6859	4381	2104	6061
6156	2403	2283	5895
5885	7912	6725	5624
5714	3789	2743	5898
4423	6039	5635	5051
7394	6188	6029	6883
7609	9862	8661	6657
6817	3224	3464	6879
Indices start at 1.
Read off the entry in row 1 and column 2.
4381
Read off the minimum.
2104
The entry in row 3 and column 1 -> 5885
Read off the entry in row 3 and column 3.
6725
Read off the entry in row 1 and column 1.
6859
The entry directly below the largest entry -> 3224
Read off the bottom entry of the column that holds the smallest entry.
3464
The entry in the top-right corner -> 6061
The entry at row 2, column 1: 6156
Read off the largest entry.
9862
Read off the entry just right of 2743.
5898
Read off the entry in row 3 and column 2.
7912
The entry directly below 6657 is 6879
The entry directly below 5051: 6883

Questions about the row below.
1) The third entry from the left?
2) The entry just right of -2?
3) The 1st entry from the left?
4) The last entry?
5) The centre entry?
[ -2 -10  13   6  -9  31 -10  44  -6  11 -13]
1) 13
2) -10
3) -2
4) -13
5) 31

a =
[[-34   2  -1  11   9  23  35  20   7   2  35]
 [ -6  19 -42  29 -26 -33 -29 -42 -15  -5  -5]
 [  8 -33  16 -28  32  44  35  29   8  12  -4]
 [ 32 -36  11 -34  27  29  12  12   2  11 -29]
 [-22  -5  -1   3   5  22  26  17   2   4  21]
 [ 26   1  15 -14 -20 -20 -33  -5  -7  -3 -30]
 [ 17   4  -5  -2 -26 -23 -33 -16 -13  -3 -25]
 [ 42  -5  38 -29  -3 -17 -30   6   3  -4 -36]
 [-10 -21  21 -17  38  44  47  36  16   8  20]
 [-23  24 -13  26 -16 -19  -7 -12  -2  -7  20]
 [ 33 -34  25 -39  28  29  13  21   6   9 -27]]
Rows and columns are numbered from 1.
The entry at row 1, column 2 -> 2
The entry at row 1, column 1: -34
Read off the bottom-left entry.
Answer: 33
The entry just left of the largest entry -> 44
The bottom entry of the column that holds the largest entry: 13
The largest entry: 47
The entry at row 3, column 1 is 8
The entry directly above the largest entry: -30
The entry directly below the centre entry: -23
The top-right entry is 35
The entry at row 2, column 1: -6
Read off the entry just left of 1.
Answer: 26
Read off the entry at row 1, column 3.
Answer: -1
The entry at the centre -> -20
The top entry of the column that holds the largest entry: 35
Read off the entry at row 3, column 3.
Answer: 16
Read off the entry just right of 13.
Answer: 21
The bottom-right entry is -27
Read off the entry in row 2 and column 2.
Answer: 19
Read off the entry just left of the centre entry.
Answer: -20

X =
3.239,11.261,3.647,7.970,-3.138,-0.451,-6.062,0.745,-2.961,2.467
15.752,-1.366,2.352,-16.551,13.733,-1.082,10.075,-0.640,10.604,-0.170
-0.694,11.793,2.080,8.925,-6.572,-3.630,-8.384,0.803,0.818,5.315
-6.201,9.078,3.532,13.588,-5.272,5.157,1.300,9.045,-0.344,2.458
14.272,-6.729,-5.045,-15.352,10.986,-4.759,10.624,5.459,15.849,-3.271
1.169,7.379,6.718,5.930,-2.275,1.625,0.603,9.915,2.183,0.101
-2.506,5.544,18.599,4.030,8.730,15.406,9.070,8.756,2.722,9.985
-6.392,3.996,15.817,8.450,5.189,13.063,7.562,12.239,5.544,8.506
-8.854,2.292,9.324,10.095,3.278,11.804,9.483,13.749,6.769,7.726
7.884,3.048,-3.095,-6.659,3.514,4.070,14.618,8.761,-0.841,-3.847
26.836,-13.419,-16.500,-26.511,15.197,-17.236,4.286,-6.265,22.957,-5.071
-1.448,7.695,8.469,9.076,-0.822,3.030,-2.511,2.185,3.055,6.512
-2.947,15.202,14.716,14.078,-7.476,2.883,-8.989,5.902,-2.994,2.918
-3.152,3.758,14.488,4.037,9.571,13.312,9.357,5.303,5.290,11.678
Report the entry directly below the largest entry.
A: -1.448
The entry directly below -16.551: 8.925
Report the second-last entry, reading row by row.
A: 5.290
The entry just left of -0.451: -3.138
The last entry, reading row by row -> 11.678
The third entry on the diagonal from the top-right corner is 0.803
The last entry in the row that holds the largest entry is -5.071
Report the third entry from the end, reading row by row.
A: 5.303
Report the entry just left of -6.062.
A: -0.451
The top-left entry is 3.239
The entry just right of 13.588 -> -5.272
Report the bottom-left entry.
A: -3.152
Report the second entry on the main diagonal.
A: -1.366
The entry just right of 10.624: 5.459
The entry just right of the smallest entry is 15.197
Report the top-right entry.
A: 2.467
The second entry on the diagonal from the top-right corner is 10.604
Report the entry directly below the smallest entry.
A: 9.076
Report the entry just left of 10.624.
A: -4.759
The fifth-last entry, reading row by row is 13.312
Report the entry just right of 4.286.
A: -6.265
Report the largest entry in the last row.
A: 14.488
The second smallest entry -> -17.236
Report the entry just left of the smallest entry.
A: -16.500
The entry just right of 7.562: 12.239
Report the second entry, reading row by row.
A: 11.261
The third entry on the main diagonal is 2.080
The first entry of the smallest entry's row -> 26.836
The entry just right of 4.037 -> 9.571
Report the entry just left of 8.450.
A: 15.817

[[35 48 45 64 58 18 58 59 73 62 30 19 29]
 [69 58 50 47 47 25 55 59 57 35 39 31 25]
 [68 48 69 59 57 73 55 62 59 66 50 67 54]
 [24 52 29 74 45 42 58 49 56 57 62 32 59]
 [58 53 63 61 58 70 59 59 54 61 58 65 54]
 [74 63 50 34 48 28 50 56 49 26 48 39 29]
 [28 58 35 62 49 44 57 43 52 51 66 42 72]
 [21 60 29 75 50 37 58 46 58 60 52 29 61]
 [72 74 63 36 57 51 54 47 38 37 61 70 51]
 [58 49 64 57 56 64 53 53 55 65 51 67 64]
 [24 62 25 81 47 38 59 48 55 59 54 27 55]
 [82 54 66 38 48 46 49 54 46 39 48 63 42]
 [26 37 35 71 51 33 54 60 76 68 43 19 44]
 [25 59 37 70 53 35 57 43 58 59 45 35 71]]
Counting starts at 1.
Find the entry at row 1, column 3.
A: 45
Find the entry at row 3, column 1.
A: 68
The entry directly below the largest entry is 26
Find the entry in row 2 and column 1.
A: 69
The entry at row 3, column 2: 48
Find the entry just left of the smallest entry.
A: 58
Find the bottom-left entry.
A: 25
Find the entry at row 1, column 1.
A: 35
The entry in row 1 and column 2 is 48
The entry in the top-right corner: 29
Find the maximum.
A: 82
Find the entry just right of the largest entry.
A: 54
Find the entry at row 2, column 3.
A: 50
The entry just left of 81: 25
Find the entry in the bottom-right corner.
A: 71
The smallest entry is 18
The entry just right of the smallest entry -> 58
Find the entry directly above 75.
A: 62
